128 stands for zero in the data rows.
Some points:
[179 128 143 136 115 152 136  22 178 133 178 130 190  91 139 123 131 166
  94  41 105 184  95 141 179   0 115 149 167 128 181 170 133  39  71 115
 113  55 133  65 104 129 128  92  89 120 150 103 132 158 112 131 135 131
 178 149 135 190  86 126 163 100 125 118]
[121 138 100  76  81 141  44 112 104 155 123 101 135 137 111  90 138 109
 166  90 141 165 122  95 110 119 151 125  85 153  92 154  72 154  95 189
 127 103 146 161 134 132 126 129 158 123  89 160 118 123  75 145 183 110
 125 142 146 122 124 137 124 166 138 100]
[122 108 123 167 164 116 129 124 156 146 159 169  95 113  86 103  79 129
 160 146 172 102 155  39 132 130  98 134 108 174 208 166 168 126 117 203
 168  92 153  77  79 116 125 168 179 164  62 128  81 173 160 149 131 123
 152 125 155 102 119 136  71 126  92 114]
[160 132  92 148 142 100 128 142 121 100 103 134 157  71 226  98  40 185
 156 144 150 188 150 113  67  74 139 130 117 124 101  75 117 161 177  78
  51 134 124  71 143 153 145 108 156 164 132  88  78  83 143 154 149  92
 114 121 128 152 167 106 176  71  84 149]
[119 172 219 152 117 117  64 165 139 158 149 146 132 140 143  83  80 129
  95 178 115 167 121 176 133  74 147 114 197 109 106  59 130  96 188 140
 149  90  42 177 117 179  78 114 131 125 117 105  74 172 166 163 159 132
  93  90 134 133 180 135 142  88 153 131]
[143  84 121 156 118  56  98  95 113  93 114 125 135  95 159 103  86 135
 103 144  90 170  99  78 147  87 119 145 195 104  78  79 158 149 109 126
 122 157 171 109 199 165 113 189 164 171 123 164  66  82 102 121 143 166
 121 148 138 122 138  69 133  51 121 197]
[181 126 152 144 173  75 139 184 134 151 140 134 131 133 105 116 117 114
 123  94 193 102 138 105 131 132 143 174 106 104 101 128 156 119 110 153
 112 172 147 204 106 121 116 111  65 128 119 136 140 148  92 130  99 119
 151 125 137 145 149 131 133 160  97 140]
[107  95 187 108  68 136 119 170 194 137 112 112 130 116 102 141 187 135
 118 105 111 150 104 166 125 145 149 169 151 142 111 121 126 127 132 119
 143 213 145 105 138 104 153 129 138 121  96 127 162 136 111 145 127 100
 160  94 126 140 113 121 193  80  33 106]
[138 137 128 138 192 141 110 145 154  96 181  97 152 159 115 178 127 105
 106 137 122 106 127  91 121 134 114 136 121 216 137 122  69 132 168  97
 156 183 168 156 167 149 173  95 120 167 149 100 141 133 137 166 145 130
 166 137 117 111 157 144  79 152 133 137]
[152 158 161 155  80 119 118  21 150 112  65 170  92 120 152 149  69 147
 185 176 126  84  89 146 180 153  73  78 100 142 163 154 130 139  97 158
 128 173 110 143 141 110 109  87 127 133  96 122 190 146  78 118 135 108
  84 136 188 157 125  71 168 121 141 147]
[148 105 126 173 148 186 118 186 126 173  96 127  88  78 140 108 129 116
  77 121  93 148 142 218 142 180  87 106 159 203 161 131 159  90  83 153
 117 149 172 110 111 159 100 121 125 164 133 103 100 121  76 149 146 153
 172  94 117 181  67 157 159 126 200 112]
[132 138 107 143 152 115  91 113 101 120 130  78 150 109  90 126 123 103
 139 142 132 132 103 142 135 217 108 117 117 105 136  88 116 104  77  89
 157 113 115 117 105 117 164 117 166  99 115 162 171 122 145 101 180 122
 130  85 115 142 102 116 147 137 130  92]
[160 110 138 146  92 182 149 213 135 197 190 156 189  80 110 167 177 174
 160 192 113 159  85 103 132 180 118  99 172 165 113 138 148 141 201  91
  71   0 102 170 158 130 150 113 122 119 121 157 105 123 124  89  89 183
 143 179  90 135 182 107 164 120 144 157]
[ 91 161  64 123 119 122  83  19 115 128  49 108 136  99 166 148 180 107
  98 146 138 126 163 145 104 164  99 215 134 114 123 108 130 176 225  92
  98  61 146 119 146  89  78 122 118  70  97  85 113 201 100 137  42 164
 167 145 138 123 110 168  91 146 125 192]
[198  75 151 159 134 107 110  77 112 107 145 143 106 125  93 102 128 133
 135 129 108 135 105 124  90 141 114 134 124  93 158 148 106 133 184 153
 142 169 105 138  91 163 114 149 143 162 142 146 181 114 129 132 111 106
 111 175 103 122 106 156 123 208  94 106]
[119 125  90 126 108 121 175  11 113 166  94 180 118 142 135  60 106 179
  64 146 160 175 142 115 113 213 137 120 169 157  47 120 118  84  95 103
 167  54  84 141 138 152 183 148  93 170 181 107 103 120 135 101 129 111
 162 174 102 112 186 124 115  58 119  98]
[159 135 150 126 155 125 188  59 138 106 181 120  81 154 112 146 138  77
 155  89  87 139 131 119  68 131  99 180 116 132 121 128 126 127 112 160
 117 130 108 159 102 158 131  79 106 130 102 166 142  91 159 122 133 135
 104  76 104  67 100 140 162 107 115 123]
[103 135 143 130  68  91 104 196 135  67  88 178 180 143 139  92 118  58
  69  94  83 144 162 116 192 152 119  97 194 126 106  79 188 150 140 120
 164  94  95 113  68 167 154  97 108  96 100  96  85  50 118 102 130 142
  64 166 120 149 202 180 128 109  90 144]
[137 137 106 152 115 135 123 146 143 111  79 157 143 130  66 156 136 130
 142  66 132 106 194 122 102 114 175 141 146 145 116 113 171 137 108 121
 135 146  97 152 172 150 100 117 152 110 159 158 174 163 147 115  91 134
 118 138  75 162  98 119 147 125 170  44]
[112  93  73  59 126 134 156 159  75 112 234 126  64  66 132 151 138 121
 103 129 103  86 105 144 112  54 123 127 169 141 124  96 140 181 103 128
 181 157 124 146 147 138 161 122 128  88 155 127 169 151 104 116  79  66
 156 101 132 144 170 171 153 132 139 112]
[ 92 157  85  98 149 101 132 133 135 137  82 155 196 181 127 144 163 152
 163 153 109  96  63 163 103 121 140 176 101 111 122 121 107 116  93 146
 129 167 122 166  90 161  91 138 216 131 147  71 122 122 106 120  81 154
 143 130 179 102 138 194 131 119 152  90]
[ 98 138 125 134 110 155 183 113  83 101 152 160 145 129 122 200 146 146
  88 136 173 146 142 133 142  96 120 115  31 132  86 167 142 138 155 135
 179 116 124 161 129 145  73 122 141 147 107 139 118 103 186 120 184 143
 157 148 139 128  77 133 190 155 100 106]
[ 99 134 155 160  98  90 168 160  85 101 210  91 163 138 140 110 136 129
 102 138 107 141 155 131 153 202 125 117  86 128 142 151 108 145 113 112
 100 148 153 121 104 143 113 107 168 161 119 125 170 181 129  92 112 124
 117 116 127  92 115  94 124 134 131  97]
[ 84 163  96 118  81 148  96  90 106 142 219  68 126 145 173 146 140 200
 155  65 132 128 119 148  87 187 150 151 101  79 210  70 194  85 182 106
 135 180 125 115 134  64 132 141  68 110 115 119  10 146  95 158 126 185
 106 219  70 101 157 102 127 120 139 180]
[122 181 142  82 120 135 226  63  82 161  54  57 136 143 178 121 135  47
 162 189 150  58 173 115 155 139 221 142 136 122 146 154 121 128 138  93
 143 102 111  78 156  92 139 151 177 183 102 126  73 140  90 190  90 180
 103 131 114 155 141 141 119 210 140 185]
[ 83 128 175  73 166 137  98 116 131  83 121 116 132  99  91  81 140 133
  94  98 205 147  48 113 115 151 121 127 106 137 154 131 124  90 117 153
  88 102 127 125 165 104 108 126 132 161 136 144 180 106 115 137 118  99
  74  89 111  97 121 144 106 135 169 129]
[130  87 119  63 160 139 129 124 112 134  59 133 140 165  94 120 138  93
 160 121 113  89 121 193 151 118 115 116  93 112 137 146 169 156 169 121
 105 127 219 109 129 116 166 111  84 127 184 181 112 178 189  97 165 107
  99 127 129 131 142 123 114 107 117  94]
[135  90  94 134 125 123 114 150  92 157 102 149 104 153  96 124 142 114
 135  91 137 164 157 120 171 177 126 137 147 147 154 202 103 118 129 174
  98 187  93 129 132  84 135 121 142 152  95 102 121 108 142 104 125  96
 146  98 134 174 142  98 127 126 194 149]
[168 137 144 145 127 145 101  90 222 132 255  58 117 224 156 125 148 165
 128 180 186 112 147 144 161 129 130  72 197 114 121  87 123 201 127 137
  89  70 177 100  98  94 134 197 124  37 175  76 123  72 161  76 128 124
  72 154 142 200 149 127 154 137 177 151]
[146 137 131 162 129 119 111 162 105 172 116 174 147 135 197 118 133 167
 107 145  87  76  88 111 101 132 116 118 127 121 120 165 129 115  70  88
 133 158 151 120 147 130 132 122 117  44  92 178 117  81 226 152  98  81
 109  99 132  82  95 120  90 187 146 101]
[173 121 154 113 127 140 179 219 129  99  24  89  45 185 194 169  77  99
 123  62 144  70  76 155 124 170 152 144  97  96 158 116  56 144 127  84
 177  35 105 101 138 124 102 159 104 141 130 114 147 132 103 176 109 170
 157 148 141 146 153  99  64  87 124 114]
[ 90 117 108 167  79 131 127 182 121  86 147 133  89 117 129  82 171  89
 194 173 143  88 151 160 139  55 136 151  95 130  60 120 119 118 139 114
 115 141 112 123 114 114 166 158  79 111 172 152 182 112 155 129 124 135
 153 129 127 152  87  97  77 116 154 118]
[111  98 118 127 186 128 141 120 157 105  78 147 122 114 170 142 189 126
 141 124 148 173 178 116 103 104 144  79  66  94 133 191 142  74 139 148
 156  80 147 188 116 106 147 140 192  83 126 139 118 145 117 131 165  76
 120 119 145  66 145  91 131 149 134 146]
[102 105 167 123 118 137 125 117 123 200  82 119 100 138  97 160 124 102
  84 147 114  96 122 108  80  52 125 109 133  94 136  87 135 163 135 106
 109 214 105 130 145 109 158 117  94 130 138 113 161 103 122  72 163 131
 140 128 123 113 107 117 113 148 119  72]
[144 179  96 105 167 146 140 220 147  83 114  83 134 142 112 154 133 189
  89 174  54 123 122 103 140 168 117 128 128  91 132 135 130 110  73 177
 114 113 120 107 135 130 143 113 137 149 158 121 134 171 134 137 182 128
 132 111 102 151  63 160 103 158  98 125]
[110 125 143 152 171 177 153 126  98 111 103 119 153 106  64 150 121 114
 189  99 111 171 146  93 132 129 127  73 109 128 130 136 126 157  99 138
 123 182 108 133  87 103  82 175  80 100 135 148 129 116 142 160 127 130
 157 119 158  83 177 145 128 127 116 140]
[ 70 157  96 105 122 134 128 202 143 180 136 153  98 135 149 135 127 128
 158 118 190 134 165 147 125  81  84 113 129 133 128 158  97 136 130 124
 162 155 167  94 129 133 138 136  98 134 189 158 186 135 154  80 111 149
  63 105 145 123  94 128 113 138  95 202]
[128 121 142  85 161 109 132 116 156 113 198 165 113 114  50 143  73 121
 144 142  88  85 160 115 167 135 188 103 137 117 110 147  81 105 134 123
  90 144 112 130 148 132 104 125 124 139 107 117 135 101  86 148 118 127
 149  93 147  54  79 139  80 129 115 145]
Along one direction, these points spread out more than along any other. Take the direction at right angles to it along which they spread out most. Then take the direction at right angles to both along which they spread out most. Go by this last direction. Where along it does each point below lie, from 0 to 99? 50 is the average, and the first point above lies past it. One standard deviation of the points above along it is 16.
[138 137 128 138 192 141 110 145 154  96 181  97 152 159 115 178 127 105
 106 137 122 106 127  91 121 134 114 136 121 216 137 122  69 132 168  97
 156 183 168 156 167 149 173  95 120 167 149 100 141 133 137 166 145 130
 166 137 117 111 157 144  79 152 133 137] : 38
[ 92 157  85  98 149 101 132 133 135 137  82 155 196 181 127 144 163 152
 163 153 109  96  63 163 103 121 140 176 101 111 122 121 107 116  93 146
 129 167 122 166  90 161  91 138 216 131 147  71 122 122 106 120  81 154
 143 130 179 102 138 194 131 119 152  90] : 53
[ 98 138 125 134 110 155 183 113  83 101 152 160 145 129 122 200 146 146
  88 136 173 146 142 133 142  96 120 115  31 132  86 167 142 138 155 135
 179 116 124 161 129 145  73 122 141 147 107 139 118 103 186 120 184 143
 157 148 139 128  77 133 190 155 100 106] : 56
[144 179  96 105 167 146 140 220 147  83 114  83 134 142 112 154 133 189
  89 174  54 123 122 103 140 168 117 128 128  91 132 135 130 110  73 177
 114 113 120 107 135 130 143 113 137 149 158 121 134 171 134 137 182 128
 132 111 102 151  63 160 103 158  98 125] : 45
[160 110 138 146  92 182 149 213 135 197 190 156 189  80 110 167 177 174
 160 192 113 159  85 103 132 180 118  99 172 165 113 138 148 141 201  91
  71   0 102 170 158 130 150 113 122 119 121 157 105 123 124  89  89 183
 143 179  90 135 182 107 164 120 144 157] : 30
[173 121 154 113 127 140 179 219 129  99  24  89  45 185 194 169  77  99
 123  62 144  70  76 155 124 170 152 144  97  96 158 116  56 144 127  84
 177  35 105 101 138 124 102 159 104 141 130 114 147 132 103 176 109 170
 157 148 141 146 153  99  64  87 124 114] : 43
[103 135 143 130  68  91 104 196 135  67  88 178 180 143 139  92 118  58
  69  94  83 144 162 116 192 152 119  97 194 126 106  79 188 150 140 120
 164  94  95 113  68 167 154  97 108  96 100  96  85  50 118 102 130 142
  64 166 120 149 202 180 128 109  90 144] : 53
[ 90 117 108 167  79 131 127 182 121  86 147 133  89 117 129  82 171  89
 194 173 143  88 151 160 139  55 136 151  95 130  60 120 119 118 139 114
 115 141 112 123 114 114 166 158  79 111 172 152 182 112 155 129 124 135
 153 129 127 152  87  97  77 116 154 118] : 25
[111  98 118 127 186 128 141 120 157 105  78 147 122 114 170 142 189 126
 141 124 148 173 178 116 103 104 144  79  66  94 133 191 142  74 139 148
 156  80 147 188 116 106 147 140 192  83 126 139 118 145 117 131 165  76
 120 119 145  66 145  91 131 149 134 146] : 61
[ 91 161  64 123 119 122  83  19 115 128  49 108 136  99 166 148 180 107
  98 146 138 126 163 145 104 164  99 215 134 114 123 108 130 176 225  92
  98  61 146 119 146  89  78 122 118  70  97  85 113 201 100 137  42 164
 167 145 138 123 110 168  91 146 125 192] : 44
[143  84 121 156 118  56  98  95 113  93 114 125 135  95 159 103  86 135
 103 144  90 170  99  78 147  87 119 145 195 104  78  79 158 149 109 126
 122 157 171 109 199 165 113 189 164 171 123 164  66  82 102 121 143 166
 121 148 138 122 138  69 133  51 121 197] : 75
[121 138 100  76  81 141  44 112 104 155 123 101 135 137 111  90 138 109
 166  90 141 165 122  95 110 119 151 125  85 153  92 154  72 154  95 189
 127 103 146 161 134 132 126 129 158 123  89 160 118 123  75 145 183 110
 125 142 146 122 124 137 124 166 138 100] : 60
[135  90  94 134 125 123 114 150  92 157 102 149 104 153  96 124 142 114
 135  91 137 164 157 120 171 177 126 137 147 147 154 202 103 118 129 174
  98 187  93 129 132  84 135 121 142 152  95 102 121 108 142 104 125  96
 146  98 134 174 142  98 127 126 194 149] : 58
[ 84 163  96 118  81 148  96  90 106 142 219  68 126 145 173 146 140 200
 155  65 132 128 119 148  87 187 150 151 101  79 210  70 194  85 182 106
 135 180 125 115 134  64 132 141  68 110 115 119  10 146  95 158 126 185
 106 219  70 101 157 102 127 120 139 180] : 30
